Each row is where one point has got to under a steady rotation. How many ticks took it there?
The counts run from 0 to 469.
[ -3.3   3.8  10.1   1.5   4.9  29.4  -4.8  19.3 -12.3  16.5  24.9 -26.1
  -0.9  13.8   9.1   3.2  -8.4   7.4   2.1 -27.4  -8.3 -20.2  -9.6 -29.5
  12.2  28.0 -18.7   1.9  -7.2  16.5  13.3  11.0 -20.8   9.5  25.1   1.3
 -27.4   2.0  21.3   9.6  17.5] : 166
[  7.5  -2.5  -4.2  22.2 -10.5  -0.5  -4.0  43.8 -10.1  17.4 -10.6  13.8
  -4.9 -27.3  15.0  -8.3  -7.4   0.8 -19.0 -35.6  29.0  27.0   6.4   3.1
 -15.9   8.1  -1.6   5.3 -21.9  -3.4   1.3   1.9  -9.7  -3.1  -1.5 -17.2
  -5.8 -34.6  -6.3  10.2  17.8] : 44
[-14.9  26.2  -2.1  27.9  18.0  25.3  -0.3  35.4  22.8  21.7 -18.9 -25.1
   8.5 -16.8   2.3   7.3 -11.5  -6.7   7.3  -9.0  30.0   5.1   2.1  -7.4
   4.1  19.6   7.5   1.3 -15.3  12.0  -2.3   1.7  -6.2   5.2  20.2  23.7
  -2.1 -10.2 -10.0   4.7  22.8] : 395
[ -8.5   3.3   8.0  29.0  25.7  22.5   5.6  27.4  10.5  18.0 -11.8 -26.2
 -12.0  21.4  29.8  -8.9  -6.7   2.4   2.7 -20.4  13.8 -15.7  14.1 -10.5
  -5.8  12.0 -22.7  18.2  -6.0  -3.6  -7.1   0.5   0.7   8.7  22.9  -5.3
  -7.3  -7.4  -5.6   2.3  29.7] : 0
[ -7.3  11.2  -5.0  11.7  10.3  30.4 -12.6  -2.5 -26.7  20.8   0.7  18.0
   0.6  -4.8   7.8  -1.7   0.4   5.6   0.0  -9.4   0.9 -23.8  30.7 -14.6
 -13.9  21.0  -9.8  10.5   2.5  43.7  -0.8  -1.1 -26.1 -15.3  15.8  15.6
  -2.7   6.6   8.4 -14.9  15.8] : 299
[  9.8  -1.4  11.2  17.3  -8.6   1.5  10.0   5.2  -5.9  29.3 -24.2  14.4
  -1.0 -22.6  13.9  11.1 -26.3   2.1 -12.0  -1.7   4.4  26.0  -2.2   0.8
  -7.0  45.2 -11.3  22.5 -11.4  11.5   6.7  22.2 -18.1  -3.8  19.3  12.8
  -7.1 -15.8  15.3  11.3  16.7] : 253
[  7.9  -8.3   1.3   9.4  -5.2   4.0 -39.3   9.3 -20.5  29.4  -3.2  10.7
 -35.8 -10.1  -1.5  -6.9   3.8   1.8 -24.7  -4.4 -14.1  19.7  -6.1  -1.0
  16.8   8.9 -14.3 -22.9   3.3  -2.1 -32.6  -8.6  13.3  22.3   6.0  15.1
 -21.6   7.1   9.5  16.7  18.1] : 94
[  4.7 -17.7  10.3  28.7  -1.1   0.5  -8.8  33.5 -16.6  -2.3  23.3  18.5
 -21.2 -10.1   9.5 -16.1  -2.1  14.1 -21.9 -11.1   2.9  16.6   3.0   0.6
  -5.6  14.6  -2.9  30.6  -0.5   8.4  16.2  11.0 -19.1 -11.1  14.1  -2.6
 -27.6 -23.8  -0.9  19.7  14.2] : 322
[ -5.1  -8.2  12.0  13.3  -3.8  22.6  -3.8   2.5 -10.7  21.1   1.8 -19.0
   4.9  -0.5   0.6  -9.9 -19.8   2.6 -18.2 -38.2   4.3  23.7 -13.2 -24.8
  -6.3   2.1 -15.8 -11.3 -14.9  12.9 -26.0  12.7 -36.4  13.8  11.9  44.7
  -4.8  -2.6 -17.8   1.3   9.6] : 65
[ -2.1 -15.1 -12.8  12.5 -10.2   1.9   6.2  14.5  11.1  13.4  -0.1 -10.5
 -11.1 -15.8  23.2  15.1 -15.1 -11.5 -25.9 -13.7   1.6  30.2  36.4  13.2
 -12.5  13.2 -13.4   7.6  -5.3  11.4  -7.5  12.1 -28.7   6.1  23.0  14.2
  14.8 -10.9  14.4  21.7  25.4] : 71
[ 13.0 -28.1   9.0  18.6  -0.8  13.1 -29.6   7.5 -38.6  11.6   7.6  15.8
 -19.4   4.9  11.4 -18.8 -11.5   1.2 -30.1  -6.4 -10.6  18.8  -9.1  -0.9
  -8.6   3.9 -17.4   0.0   2.4   8.5 -16.0  17.0 -34.0  -5.5   6.3  14.8
 -15.5   0.8  -1.7   2.7   7.5] : 290
[ -5.2   7.4  14.5  46.5   6.3  -7.9 -20.9  34.4  -4.4   7.0 -30.7  15.2
  12.1 -22.3  10.3  -0.8 -12.2   0.4 -21.8 -24.3  23.6  20.5 -10.7  -1.3
 -28.6  14.5  -0.7   2.0  -2.3   8.2 -19.0  23.0 -18.3  -5.6  -0.4   9.5
   1.4  -6.5   1.9  14.2  -0.9] : 60
[ -7.1   9.9  19.0  37.5  13.2   4.3  -5.4  21.0   4.0  10.8  -1.4 -25.0
 -27.3  -3.2 -11.7 -10.1  -9.2  -2.6   0.2  -9.3   9.9  21.8 -22.9 -15.6
 -14.7   4.3 -13.5  -2.0  -3.3  -5.5 -24.9   9.4  12.3  20.1  21.0  -7.3
 -21.1  -4.3   4.5  16.8  26.2] : 195
[  0.5   9.2  14.6  41.5  14.0   7.3  -3.5   5.7  -1.5  26.4 -13.8   7.7
  10.2 -22.8  -2.9  12.1   2.8  30.2  -5.5 -20.1  27.8   5.2 -18.0  -7.5
 -17.3  24.8  11.7   6.2   6.1  15.6  -9.3   0.7 -22.2  -6.2  18.2  -4.2
  -9.9  -1.6   7.3  29.6  24.4] : 114
[ -0.5  15.9  10.2   2.9   0.4  35.2  -5.9  25.8 -12.1  22.7  -5.5 -19.7
 -19.4 -18.3  -8.0 -23.5  10.5 -20.8  -1.1 -17.6  16.2   9.0   6.1  -7.1
   5.8  26.5 -10.6   4.5 -26.7   2.2   5.8 -28.3  12.2  10.4  14.3  -8.4
  -9.8 -13.1  -7.2  11.0  31.6] : 378
[  8.3   5.1  18.8   6.4  11.8  11.8 -32.7  42.4   9.1   4.7 -20.3  11.4
  -1.5 -22.5  -4.7  -5.2 -14.3 -22.8 -11.6  -7.3 -15.0   9.8  -2.8  17.9
   9.6  15.9 -18.1  26.0  -7.2  11.4   3.0   2.8  16.2  27.1  22.3   4.4
   0.5   4.9  10.8  20.4   9.1] : 223
[  1.8 -12.1   4.1  48.0  18.5 -14.4   0.0  19.7 -10.2  -0.6 -31.6   4.8
 -23.9  -4.1  17.0  -7.0   2.4   1.6 -17.9  -4.4  20.0  10.0  -1.9   3.0
 -25.1  20.4   7.4  19.8  -2.5  20.8  -8.0  25.3   4.9   3.8   3.4 -12.5
 -15.8   7.6  10.7  28.4  13.8] : 339
[ -6.5 -14.4  -5.2  20.9   4.1   0.9 -17.2  10.8   8.4  18.8  -5.3  17.8
  14.3 -11.6  17.4  24.3 -25.6   9.9  -9.0  -7.9  -9.0   7.8  26.4   7.6
 -12.7  11.8 -15.3   9.7   6.0  10.2 -25.2   2.3 -33.4   2.0  11.8   2.1
 -15.1  -1.3  28.1   7.8  39.7] : 87
[-24.5  -0.4  18.6  32.0  -4.1  -4.7  -0.2 -11.9  -5.4  17.7  10.1   2.6
 -19.3  -6.3 -14.3  -7.7  18.8   8.7  -9.9 -27.2  16.9   5.5   6.1 -25.4
 -19.9   1.0 -11.0  -7.3  -5.4  34.2 -10.0  -2.2  15.5  18.3   3.0 -14.9
 -35.1   6.8   8.9  -1.5  27.7] : 329
[-18.6 -20.5   5.3  16.7  11.2  15.5 -18.2  19.2 -10.5  16.8  28.9 -14.2
  -1.4  29.8  12.1 -18.1  -4.5   4.3 -15.1  -8.2 -17.9 -13.5  10.8 -24.8
  -4.7  19.8  -4.6   3.0  -3.5  16.6  -9.2   3.8 -38.2  15.4   8.8  13.4
 -32.3  21.0  -6.3   8.9  23.3] : 150
[ -0.9 -21.4  -1.6  29.3   8.3  22.3  -6.5  -9.7 -24.1   0.8   1.9  -5.5
  -8.7  19.6   8.7 -10.9   1.5   0.7 -11.5 -23.0  19.4  22.4 -26.4 -25.9
 -22.6  -2.8  -8.0 -12.9 -16.2  25.4 -17.4  12.3 -12.3  11.9  -1.1  17.8
 -21.4  18.6  -9.2   2.7  23.9] : 344
[  4.5   5.1   4.0  22.1  -0.7  -0.8 -40.1  11.5  -7.7  13.2  -2.2  30.4
  -8.0  -6.8   3.8   5.7  10.9   1.0 -37.1 -20.2   2.8  37.3  -5.9  -8.1
 -21.6 -10.7 -22.5   5.4   6.2  11.2 -25.0  13.1   3.7  29.8   8.0   5.5
  22.2  11.2  14.1   7.9  14.5] : 77
[  2.3  -2.0  -2.1  13.6  14.9  25.6 -14.6  13.9 -17.7   3.4 -14.3 -11.5
 -32.5  13.4  21.7 -22.8   7.1 -19.0 -12.1  13.8  -4.5  -8.1  27.1   6.7
   0.7  37.8  -7.7  25.2  -5.8  20.4  10.6   3.4   4.7  -4.6  21.0  16.6
   0.1   7.1   8.0   7.2  20.5] : 154
[  3.4  -2.2  20.8   8.6  -8.1   4.5  16.6  12.4   2.1  35.0 -11.2  -5.2
   0.0 -25.2  12.5  11.4 -31.9   1.5 -13.8 -10.4   0.6   3.2   8.3  -2.6
   4.4  34.2  -8.9   9.5  -2.5  11.8  17.2  18.7 -37.3   1.1  30.1  10.3
 -10.0 -18.6  13.3   1.1   2.1] : 252
[ 18.1 -23.2  17.2  15.0   4.8  13.5 -33.8   2.0 -42.0   4.3  -0.9   5.6
 -26.3  -9.8  -7.1 -26.1   1.8   1.3 -33.4  -8.3 -14.6  25.7 -16.2   4.7
 -12.8  11.2 -15.3  -1.3  -2.3  16.5 -25.1   0.6 -19.7   3.4   6.6  15.5
 -15.4   9.7   8.5  22.7   6.4] : 291
[  0.8  -0.6   0.7  32.5   0.9   1.5  -5.3  19.3 -20.1   5.1 -10.7   7.0
 -42.3 -21.9  -0.9 -15.7  18.2   6.1 -17.0 -15.0  31.1  13.8   8.2  16.8
  -4.8  10.7  -4.1  17.2  -9.1  19.9  13.8 -11.9  25.7  -4.3  16.9 -12.3
 -17.1 -25.8   0.3  13.2  19.0] : 324
[-21.4  -8.3   1.1   1.6  -2.1  -1.0 -17.6   3.7  -1.8   7.1  16.5   7.3
 -33.1  -0.9  -2.2  -9.5  19.5   0.7 -28.7   3.6 -12.6  13.9  19.3   0.9
  22.3  16.8  -3.4  -2.3  -1.9  16.1   6.9  -4.0  11.3  14.5  12.2  32.1
 -48.8 -14.6  16.2   8.7  16.1] : 319
[ -9.4  -2.8   9.0  22.2  -3.3  -3.3  -9.0  -3.4 -10.1   9.6 -16.2  28.3
 -35.5 -18.0  -0.8  -8.5  -6.5   2.5 -20.7 -14.4   5.5   0.5  31.0   7.4
  -8.8   3.8 -19.9   2.1  -4.6  40.7  -0.6  15.4   9.5  -1.1  14.9  13.8
 -28.4  -9.7  -1.4 -27.0  -7.1] : 469
[ 10.0 -17.3  13.8  13.9   4.1  27.5 -18.9  13.3 -11.3   5.8  14.8 -13.6
 -13.7   6.3  -0.2  12.4  -0.6 -13.9 -13.0 -47.3   6.7  14.7 -25.9  -3.4
  -6.2  -5.7 -31.6   5.0 -17.6  17.2   1.6  -1.3  -8.8  24.2   6.7  -6.2
 -15.7  17.8   9.2  -5.7  16.8] : 360
[ -6.3  -9.6  18.3   7.2  16.9  -0.5 -15.4  22.9   2.5   8.0 -16.3  -9.9
 -29.7  20.8  20.4  -9.7  -3.7  12.3 -26.2 -22.8 -10.3 -16.8  24.4   8.1
   5.5  23.0 -17.0  20.1  14.3   5.8  -4.3  18.5  -2.8   3.9  29.0  10.6
 -15.8 -14.3  19.9  11.8  -2.0] : 139
[-21.0   7.4  26.1  14.8 -11.9   7.7   1.6  -0.9  -0.2  27.9  13.4   9.1
   7.3 -11.9 -12.2  -3.1  -0.5  -2.0 -16.3 -22.6   1.5  25.3  -7.1 -43.5
 -27.6   9.0 -19.1  -5.2  -6.6   4.8 -21.2  10.4  -8.0  22.0  -4.8  -6.5
 -21.1  -9.2  -3.3  -4.9  24.3] : 50
[ -4.3  17.1  22.5  21.5  -3.2   1.9 -12.8  16.0  -4.2  15.7 -15.6   1.4
 -40.5  -3.6  -1.5   7.3  -1.5 -36.0 -28.4   4.6   2.6  37.5 -15.2  -8.1
   2.8  17.2 -15.8  -0.2 -15.9  11.2   0.6  19.1  16.0  21.9   9.5   5.5
 -10.6 -14.0  20.3 -19.5  -2.5] : 388
[-16.6   8.8   3.9   7.2  -1.4  24.1 -14.0  -3.5   9.4  21.9  -7.5   6.5
  -6.9   6.5   6.1   9.2   4.4 -28.3  -7.4 -10.6   4.2  24.7  20.9 -13.8
 -12.2   1.9 -27.3  14.5 -12.4  26.4  -5.6  -0.3  12.8  34.4   8.6  16.4
  13.0  13.5  15.6 -15.7  40.0] : 217
[ -6.5  12.3  -6.4   4.0  -7.4   3.2   1.2   3.5  15.4  28.6  14.7 -11.2
 -13.2 -27.2  -3.0 -12.0  -5.2  11.7  -6.6  -5.8  -4.4   7.4  35.6 -18.5
   9.5  12.6 -14.4   0.5   6.0  22.9  -5.8   4.8   1.7  19.6  34.9  25.5
 -12.4  -6.5  -6.1  27.1  25.9] : 266
[ 13.5  -4.0  23.8   4.3  -0.2   9.3 -23.3  24.5   1.9   1.8  -5.5  15.9
  -5.8 -20.0   3.2   1.7 -12.1 -19.1 -12.2  -8.7 -16.1  20.9  -5.9   0.9
  -7.7  12.2 -24.7  30.7  -2.1  12.1   1.6  18.4  12.7  36.7  11.5  -3.0
  -7.9   6.3  18.4  26.3  13.2] : 222
